In the data rows, 128 means zero.
Some points, each followed by its number:
[113, 131, 136, 173, 225, 208, 162, 126, 102, 048, 083, 094, 091, 111, 154, 162, 192, 225, 176,
 173] 0
[130, 130, 133, 156, 145, 165, 146, 146, 139, 150, 199, 165, 143, 122, 096, 057, 122, 064, 139,
 048] 1
[143, 136, 167, 179, 130, 111, 102, 086, 117, 128, 128, 089, 108, 108, 100, 117, 080, 057, 123,
 111] 2
[134, 148, 131, 146, 141, 176, 138, 145, 152, 170, 158, 134, 156, 117, 134, 138, 064, 141, 073,
 031] 3
[102, 048, 077, 048, 064, 086, 094, 111, 134, 136, 152, 192, 165, 154, 152, 150, 158, 176, 162,
 158] 4
[179, 173, 183, 160, 134, 125, 133, 118, 115, 102, 080, 096, 111, 080, 031, 089, 131, 162, 187,
 183] 5
[162, 143, 146, 167, 158, 133, 139, 134, 158, 158, 160, 118, 100, 048, 120, 145, 126, 073, 031,
 102] 6
[064, 122, 120, 123, 125, 139, 173, 158, 126, 115, 089, 106, 089, 126, 143, 134, 141, 167, 179,
 199] 7
[083, 111, 165, 192, 136, 118, 086, 080, 122, 133, 138, 108, 130, 096, 089, 128, 145, 120, 091,
 125] 8
[098, 128, 115, 118, 122, 152, 187, 160, 133, 111, 094, 057, 102, 133, 083, 120, 146, 173, 208,
 225] 9
[118, 077, 048, 094, 077, 102, 122, 176, 179, 162, 187, 162, 146, 148, 133, 152, 160, 187, 199,
 176] 10
[170, 154, 162, 162, 167, 141, 123, 162, 170, 154, 148, 120, 136, 104, 106, 069, 123, 031, 100,
 134] 11
[094, 094, 089, 100, 113, 131, 199, 199, 199, 146, 125, 111, 048, 136, 064, 091, 057, 134, 098,
 136] 12
[077, 091, 111, 117, 154, 130, 118, 104, 073, 108, 136, 158, 128, 089, 110, 100, 077, 115, 110,
 120] 13
[073, 069, 096, 073, 102, 106, 156, 192, 225, 225, 225, 179, 150, 120, 102, 111, 125, 100, 117,
 133] 14
[176, 179, 187, 187, 208, 192, 165, 122, 110, 094, 048, 077, 141, 160, 173, 192, 173, 146, 106,
 131] 15
[139, 170, 134, 138, 131, 156, 158, 130, 123, 100, 077, 073, 120, 091, 145, 113, 136, 165, 183,
 192] 16
[100, 115, 106, 108, 057, 057, 110, 115, 128, 131, 156, 176, 158, 150, 146, 141, 139, 148, 158,
 165] 17
Which five points above are nearest to each new point, looking only along the 2 directions in which the numbered points spread most? Their numbers follow each, nearest first.
[225, 192, 118, 106, 115, 128, 192, 170, 118, 069, 064, 048, 031, 118, 091, 126, 118, 125, 080,
 094] 5 8 15 2 16
[167, 100, 064, 064, 031, 083, 031, 098, 089, 104, 111, 148, 173, 199, 183, 179, 170, 150, 134,
 128] 17 10 4 12 7
[165, 089, 073, 098, 073, 100, 106, 077, 064, 089, 120, 146, 167, 192, 187, 176, 183, 154, 150,
 126] 7 17 9 12 10
[187, 183, 173, 122, 117, 110, 108, 100, 106, 120, 126, 173, 187, 173, 156, 146, 102, 086, 130,
 091] 8 13 2 3 11
[110, 167, 145, 150, 176, 146, 126, 150, 154, 199, 150, 126, 073, 125, 115, 131, 098, 089, 122,
 139] 8 13 2 3 11
[150, 096, 080, 102, 106, 123, 183, 152, 104, 077, 073, 080, 148, 179, 199, 165, 134, 136, 133,
 098] 7 9 16 5 13
[108, 138, 152, 148, 183, 148, 125, 133, 156, 167, 143, 130, 083, 106, 117, 110, 138, 113, 077,
 145] 8 2 13 11 3
[133, 102, 094, 057, 089, 094, 073, 031, 098, 086, 031, 064, 139, 152, 165, 160, 148, 118, 156,
 167] 7 9 16 5 17
[096, 108, 122, 115, 123, 162, 167, 165, 136, 110, 091, 069, 064, 123, 080, 064, 150, 170, 170,
 187] 7 9 16 5 0
[091, 057, 057, 031, 080, 048, 096, 106, 130, 130, 162, 208, 179, 156, 148, 104, 128, 094, 141,
 086] 14 17 4 10 12
[128, 031, 098, 069, 098, 031, 089, 102, 057, 098, 098, 139, 162, 176, 162, 154, 154, 158, 160,
 156] 17 10 4 7 9
[156, 146, 158, 134, 162, 187, 154, 131, 145, 176, 173, 143, 145, 077, 077, 139, 120, 117, 128,
 130] 8 2 13 3 11
[136, 156, 123, 130, 148, 183, 208, 208, 173, 123, 096, 031, 086, 128, 122, 118, 096, 123, 111,
 113] 8 5 2 13 16
[122, 126, 156, 158, 179, 160, 170, 187, 187, 145, 123, 115, 134, 131, 130, 143, 069, 138, 083,
 143] 8 13 2 11 3
[126, 064, 069, 086, 100, 091, 091, 057, 080, 083, 113, 156, 192, 208, 208, 187, 162, 152, 136,
 110] 17 7 10 4 12
